Where one turn sends some rows of the set: a few examples, then the rows asked:
j_507: [-3, -6,  6, -2, 10,  2,  0, -4, 14,  1,  9,  0, -1, -1, -4, -5,  6]
j_938: [-14,  13,   6,  -9,   0,  -9,   3,   6, -16,   0,  -3,   3,   0,   0,  15,
  14,   4]
j_762: [-9, 10,  0,  7,  9,  2, -9, -1, 11, -1, -9, -3, -6,  6, -5,  1, 19]
j_190: [ -7,  -5,   7,  -2,   4, -15,  -7,   7, -18,  -2,  -9,   1,   9, -11,  13,
  -3,   8]
j_573: [ -8,   5,  -8,  -3,  -2,  -9, -15, -14,  14,  -4,   4,   2,   3,   2,   1,
  -6,   2]
j_384: [-9, -6,  5, -5, 11,  2,  0, -1, 15,  3,  9, -2, -4,  0, -4, -5,  6]
j_727: [  5,   6,  -3,   0,   0,  -1,   7,   2, -13,  -6,  -7,   0,  -3,  -7,  10,
   5, -10]
j_387: [ -9,   4,  -6,  -2,  -1,  -9, -17, -16,  13,  -4,   5,   3,   6,   1,   2,
  -4,   7]
j_233: [ -8,  -5,  -1,  -3,   4, -10,  -8,   4, -21,  -2, -12,   4,   6, -11,  14,
  -1,   5]
j_232: [-10,  16,  10, -10,  -1, -12,   3,   4, -12,  -4,   2,  -1,   2,   0,  15,
  15,   3]
j_210: [ -9,   9,  -2,   7,   7,   0, -12,  -1,  12,   2, -12,  -5,  -3,   6,  -3,
   0,  18]
j_430: [ -6,  14,  12, -11,  -1,  -8,   8,   2, -14,  -2,  -2,   0,  -2,  -6,  13,
  14,   3]
j_307: [ -9,   7,  -8,  -1,  -2, -10, -17, -15,  10,  -7,   4,   4,   2,   2,   1,
  -5,   7]
j_26: [ 10,   8,   0,   3,  -1,  -3,   5,   3, -12,  -7,  -9,  -7,  -2, -10,  10,
   3,  -6]
j_122: [-7, -6,  4, -4, 11,  2,  0, -4, 12, -1, 12,  1, -4, -2, -5, -7,  6]
j_669: [  9,   5,   3,   0,  -3,  -7,   5,   0, -15,  -8,  -9,   2,   1, -10,  11,
   1,  -8]
j_238: [ -7,  -1,   7,  -5,   4, -14,  -5,   2, -21,  -5, -14,   3,   9, -10,  11,
   4,   9]
j_538: [ -6,  12,   1,   8,   7,   1, -10,  -3,  14,   2,  -7,  -4,  -3,   4,  -3,
   2,  19]

j_762 moves to j_307
j_238 moves to j_669
Now these:
j_210 moves to j_573
j_232 moves to j_190
j_938 moves to j_233
j_538 moves to j_387

Where one turn sends some rows of the set: a few examples, then the rows asked:
j_971: [ -7,   3,   1,  -3,   9,   9, -12, -12,   1,   8,   5,   3]
j_471: [-5, 14, -1,  0, 10, 10, -5, -4, -1, -6,  2,  4]
j_5: [ -8,  -7,  -4,   2,   5,  -1,  -8,  -8, -11, -18,   3, -13]
j_114: [ -7,   5,  -5, -10, -17,  -9,   3,   0,  -1, -15,  -4,   3]
j_900: [ -3,  -3, -10,  -1,  -1,  -3, -12,   3,  -9,  -1,  -1,  15]
j_746: [ -4,  -2,  -3,   4,  -4,  -8,  12,  -3,   3,  -2, -13,   0]
j_230: [ -3,  -1,   5,  -4,  -4, -14,   1, -11,   7,   0, -14,  -8]
j_808: [  1,   6,  -1,   2,   3,  -8, -18,   1,   2, -10, -11,  -6]
j_517: [ -3, -17,  -2,  -6,  -1,  -2,  -4,  -5,   5,  12,   2,   7]
j_995: [-14, -12,  -6,   0,   7,  -3,  -1,   1,  11,   9,   3,  -1]
j_586: [ -7,   1,  -5,  -4,  -6, -11,  -7,  -9,  -8,   6,  -8,   9]
j_559: [ -8,   3,   4, -14,   8,  -8,   0,   6,  15,  -4,   8,  -2]
j_744: [-11,  11,  -1,  -6,   3, -10, -16,   2,   8,  -5,  -8, -10]
j_853: [ -5, -10,  -6,  -6,   0,  -4,  -8,  -4, -14, -18,   8,  -3]
j_674: [-14,  -1, -11,  -5,  -3, -10, -13,   4,  -2,   6,  -4,   7]
j_417: [-15,  -5,  -9,   9,  -6,  10,  -1,  -8,   2,   1,  -3,  -3]
j_608: [  1,   8,   7, -13,   2,  -9, -16,  -5,   4,  -7,  -3,  -4]
j_457: [-16,  11,  -3,  -7,   9,   6,  -8,   0,   3,   4,   5,   3]
j_641: [ -4, -12,  -3, -14,  -6,   5,   0,   2,  -6, -16,   3,  -9]
j_843: [-13,   2,  -3,  -3,  -2, -19,   7,  -2,   7,   0,  -9,  -2]
j_945: [ -7, -14,  -5,  -4,  -3,   9,   1,  -4,  -4, -11,  -2, -15]
j_181: [ -9,  -7,  -5,  -9,  -7,   5,   9,  -5,  -9, -14,  -2,  -8]
j_810: [  0, -15,  -2,   2,   8,   7,  -1,   2,  11,   3,   2,  -1]
j_619: [-10,  -1,  -6,  -2,   3,   2,   0, -10, -15, -17,   8,  -3]
j_765: [  5,   2,   4, -13,   1,  -5,   5,   7,  10, -12,   4,   1]
j_117: [ -9,   9,   2,   6,   1,  -2,  -1, -11,   7, -16,   0, -14]
j_174: [ -2,  -6,   1, -10,  -2,   7, -15,   3,  11, -13,  10,  -7]
j_38: [-9,  1, -5, -5, -3,  4,  1, -3, -2, -8, 17, 12]
j_289: [ -2,   6,   9, -16,   5,   2,   4,  -6,   9,  -1,   7,   1]
j_936: [ -4, -16,  -8,   4,  -7, -13, -14,  -1,   2,  -8,   2,  -1]

j_744 moves to j_559
j_471 moves to j_810
j_230 moves to j_608
Now these:
j_174 moves to j_38
j_619 moves to j_945

Where one turn sends some rows of the set: a few examples, then the rows asked:
j_113: [ 12,  14,   2,  -2, -12,   5,  11,   3,  -3,  14,  14,  -4,   1,  -2,  -2,
  -9,  -5, -19,   2,  11,   0, -15]
j_251: [ 10,  12, -11,  -4,  -6,  11,  -8,  -3, -17,   2,   3,   5,   1, -19,   5,
   2,  -3, -10,   2, -13, -12,  11]
j_316: [  9,   2, -13,   2,   0,  -6,  10,   0,   3,   9,   9,   4,  -9, -11,  -4,
  -8,  -6, -11,  -5,   3,  -8, -14]
j_443: [ 9,  2,  1,  6,  6, 11, -1, 12, 10, 17, -6, -6,  5,  3,  8,  2, -9, -7,
  8,  6, 10, 12]
j_520: [ 14,  10,  -1,   8,   5,  16,  -6,   6,  -2,  12, -17,  -6,  -3,  -6,   0,
   4, -18, -11,  15,   0,  -6,  13]
j_676: [  8,   0,   5,  12,   5,  14,  -5,   8,  12,  11, -10,  -1,   0,  -6,   1,
   2, -16,  -6,  10,   2,   5,  10]
j_395: [  7,   7,   1,   1,   0,  23, -10,   0,  -8,   2, -19,  -4,  -3,  -8,  11,
  -3,  -7, -14,   6,   1,  -6,  15]
j_533: [ 11,   7,  -8,  -3,   1,  19, -12,   0,   1,   7, -17,  -4,  -3,  -4,   5,
   4, -10, -15,  16,   1,  -5,  16]
j_132: [  3,  -1,  -5,   2,   5,  13,  -8,   3,  11,   4, -12,   0,  -1,   0,   6,
   4, -12,  -8,  12,   7,   6,  10]
j_948: [ 18,   9,  -3,   2,   4,  11,  -2,  13,   1,  18, -15, -11,   2,   3,   4,
   4,  -9, -12,  11,  -2,  -5,  17]
j_901: [  9,   7, -13,   3,   3,   2,   5,  -4,  -1,  13,  11,   7, -12, -16,   0,
 -10,  -5, -13,  -2,   7,  -3, -15]
j_637: [ 14,   8,   6,   7,   3,  16,  -1,  14,  -8,  14, -16, -12,   3,  -2,  10,
  -2,  -6, -10,   2,  -2,  -5,  16]
j_237: [ 17,  13,   2,   0, -10,   8,   1,   3,  -1,  16,  16,   3,  -6, -15,   2,
 -17,   3, -17,  -6,   0,  -3,  -9]
j_462: [  9,   9,  -7,  -2,  -3,  10,   3,  -7,   2,  15,  15,   6, -10, -15,   3,
 -11,   1, -18,  -2,   8,   0, -13]
j_177: [  2,  -3,   1,   7,   5,  18, -11,   3,   6,   1, -14,   4,  -4, -10,   9,
  -3,  -8,  -6,   3,   3,   4,  11]
j_392: [ 11,   5,  -1,  -4,  -1,  18,  -7,   8,  -5,   8, -15,  -9,   2,   0,  14,
  -2,   2, -14,   1,  -2,  -4,  19]
j_405: [  8,  16,  -8,  -4,  -4,  12,   0,   0, -28,   8,   5,  -2,   6,  -9,  14,
   1,   0, -12,   1,  -1,  -4,   9]
j_389: [  5,   3,   3,  -2, -11,   5,  13,  -2,   6,   9,  15,  -2,   0,  -7,  -2,
  -8,  -1, -19,  -7,   3,  -5, -12]
j_498: [ 13,   7, -10,  -2,  -7,  -1,  -3,   0,   0,   2,   6,   8, -13, -18,  -2,
 -15,  -3, -12,  -5,   0,  -9, -12]
j_510: [ 17,  15,   0,   1,  -8,  12,   0,   6, -16,  16,  10,  -4,   8, -13,   5,
   2,   1, -11,   0, -14,  -8,  13]
j_975: [ 12,  16,  -4,   1,  -6,   8,   8,   5, -20,  15,   7,  -8,  12,  -3,   1,
   9, -12, -12,   9,  -3,  -6,   7]
j_32: [ 8,  0,  9, 11,  5, 16, -5, 13,  4, 14, -9, -2,  2, -6, 12, -5, -5, -5,
 -1,  2,  8, 13]
j_708: [  6,   7,   3,  -1,  -9,  12,   8,  -7,   2,  12,  17,   2,  -4, -12,   1,
 -10,   0, -21,  -5,   8,  -1, -13]
j_591: [  3,  -1,  -2,   1,   6,  15,  -7,   7,   3,   7, -11,  -1,   1,   0,  17,
  -3,   0,  -8,   0,   7,   9,  13]
j_95: [ 15,  13,  -7,   1,  -8,   5,   0,   2,  -9,  10,   6,  -1,   6, -14,  -7,
  10, -13, -10,  11, -15, -12,  10]
j_543: [  6,  13, -14,  -3,  -4,   7,   0,  -4, -21,   1,   1,   0,   4,  -9,   1,
  10, -15, -10,  12,  -2,  -9,   5]
j_958: [  6,   2,  -3,   3,  -6,  -3,  16,   1,   3,   7,  10,  -1,  -2,  -7,  -4,
  -8,  -7, -13,  -7,   3,  -8, -14]
j_720: [  7,   8, -10,  -5,  -8,  -3,   8,  -1,  -3,   0,   5,   1,  -5,  -5,  -5,
  -8, -12, -14,   3,  10,  -7, -17]
j_574: [ 14,   9,   2,   0, -14,   1,   6,   3,   8,   8,  12,   0,  -3, -12, -11,
  -9,  -9, -16,   1,  -2, -10, -12]
j_61: [ 10,  13, -10,  -5,  -5,   4,   3,   0, -11,   9,   9,   3,  -9,  -8,   8,
 -16,   0, -14,  -4,  13,   0, -14]

j_520 moves to j_948
j_251 moves to j_543
Now these:
j_61 moves to j_498
j_316 moves to j_958
j_591 moves to j_177

